A single turn carries every row of the set below to another of its rows. Some are shown first; where does it send the rows asked next?
Z_94: [  3  -1 -13  15 -37 -18 -11  -4   1  14 -20   3  -1   2  -7 -15  11 -10
  -3   6 -33  15]
Z_692: [  8   4   7  18  -9   1  15  -5  -5  -7  15 -19 -11  27  -4  -9   0 -13
  21   3   4  -6]
Z_661: [-10  -8 -14  26 -23  -6   2   2  15   2 -17 -23 -23  31  -7 -31  14  -4
   1  -5   2   9]
Z_433: [-10  -9 -11  26 -24 -14  27   7  -7  -3 -11 -10   2   1  -2  -2  -5 -16
  11  11  -1  16]
Z_428: [ -4  -4 -18  11 -26 -10 -15   3   3  11 -15  -1   5  -1  -9 -18  21  -7
  -5   3 -26  14]
Z_359: [  7  13 -32  12  -5  -9   3 -24  -8   9   4  -7 -12  15  -9  -5  16   6
  21  -5  -4 -12]
Z_402: [  0  10  -2  19 -37 -10  29  -1  19   3 -27   9  -3  30  -3 -22  16  -1
 -10  -5 -12   8]
Z_508: [  3  18 -23  16 -10  -5  16 -28   7  19  -6  -2   3  14  -9   1  25  16
  10   3  -9 -16]
Z_65: [ -8   9   3  12 -31 -18  28  -2  20  -1 -14  20   3  27  -1 -17  15   2
   8  -3  -4   5]
Z_647: [ -5   1  -7  16 -26   2  17   0  10  -7 -25 -27   7  40 -21  -6  15   0
  14   5 -26   9]
Z_452: [ 14  12   7  11 -22   8  24 -15  -1  18  -3   2  15  12  -2  -3  12   0
  -5   5 -25   3]
Z_346: [ -2  18 -23  18 -13 -17  14 -20   9  22   7  -8  -4   5  -1   1  18  11
  -1   5 -11 -16]
Z_559: [  3   5 -10  30 -39 -15   6  11  -7 -16 -11  -1 -17  25  -6 -19   4 -22
  14  -8 -14  -7]
Z_187: [ -1   7   2  16  -7  -4  -8   4   1   2 -39   5 -14  18 -12   4  15  -3
  14  -2   8   4]
Z_174: [ -9 -12 -11  31 -17 -12  -2   3  11  15 -11 -27 -17  28   3 -23  22   1
  15  -5   1   9]
Z_235: [ 19   8   5  15 -15  18  -1 -22   2   3  -5   0  -6  36 -11 -15  16  -3
  18  -7  -5  -9]
Z_281: [ -5  -1  -3  20 -18   5  -1  -3  -5  -8 -41   0 -15  22 -24  -2   7  -8
  16   2   2   6]
Z_172: [  4  16 -28  16 -13 -14  17 -20  -8  16   3   5  -8   1   0   5  11   0
  10  -5  -7 -15]
Z_49: [ -3  -9 -16  33 -21  -4   3  -1  17   4 -14 -28 -16  33   1 -27  15  -2
  10  -3   7   6]
Z_129: [  4  24 -23  13  -8 -13  15 -20  10   6   7 -10  -5  25  -9  -5  22  13
  13   2  -7 -21]
Z_478: [  7  17 -25  20 -12 -21  16 -21  -4  15   6  -6   4   4  -8   6  18   3
  16   9 -18 -14]
Z_966: [ 11   5   5  26 -20   0  11 -16  16  13  12 -23  10  26  -4 -20  25   1
   6  13 -21  -4]
Z_523: [-16   2   9  42 -34  -9  12   5   8   5 -29  -9   1  13 -11  -2  17   2
   1  22 -15  -9]
Z_845: [ -1  16 -23  20  -7 -17   5 -19  -2   8   7  -7 -14   5  -9   7   9  -3
  20   2  -1 -22]
Z_313: [ 13  -4  -4  10 -12   6   3 -16  -5  14   4  -4 -11   5  -3  -6  -1 -25
   8  -8  -5  12]
Z_860: [ 14   1   6  30 -16   0  -6  -8 -26  12   3  -7  -2   3  -5  -7  12  -8
  13  13 -19  -6]
Z_563: [  9  13 -11  29 -34  -4   6  16  -5 -12 -12   2  -2  25   3  -7  13 -20
  17 -18 -14 -15]
Z_850: [  7   5 -14  31 -40  -5  -1   6  -7 -15 -10  -1 -10  23  -2 -13   2 -21
  19 -11 -15 -12]
Z_526: [ -8  -6 -17  23 -18 -12  28  14   1  -4  -7 -14  12   2   0  -2   6 -19
  12   4  -2  16]
Z_617: [  0   6  -6  10 -27   4  12  -1  10  -1 -22 -26   7  42 -14  -1  12   7
  12  -1 -29   7]
Z_385: [  0   4  -4  11 -10   3  -5   0  -2  -8 -36   1 -14  20 -17  -1   3  -3
  12   1   7   9]
Z_611: [-12  -9  -9  25 -27 -12  27   6  -4   1 -20 -11  -1   3  -9   2  -4 -21
   9   6 -11  17]
Z_276: [  3  -3 -13  25 -36 -18  -4   1  -5  12 -23  -2  -6   7  -9 -22  19  -9
  -5   5 -33  13]
Z_733: [-24  -1   3  39 -34  -1   1   3   3   5 -17   1   6  12  -7  -8  22  10
  11  16 -11 -18]
Z_432: [  3  11   1  16 -33 -17  27  -6  27   6 -24  11   0  28   1 -19  14   2
  -2   3  -5  10]
Z_949: [-16   1   6  43 -38  -8   9   2   3   9 -21  -9   4  14  -2  -4  15  11
   5  21 -18 -13]
Z_713: [  8  10  16  30 -22 -11  13 -10   8  13   8   4  -2   0   5  -7   8 -15
  -2  15  -5 -11]
Z_109: [ -8   1  -6   4 -26  -3  14   0   8   5 -14 -20   9  39 -11   1  13   1
  21  -8 -32  11]
Z_69: [ -3  14 -29   9  -5  -2  16 -25  11  11   3 -13  -9  18  -9   5  11   5
  16  -6   1 -14]
Z_813: [ -2   5  12  10  -5  12   8 -17  18  15  -2 -13  -8  23  -6 -11  13   7
  -6   7   7   1]

Z_428 goes to Z_187
Z_966 goes to Z_860
And these:
Z_559 goes to Z_647
Z_69 goes to Z_346
Z_433 goes to Z_49

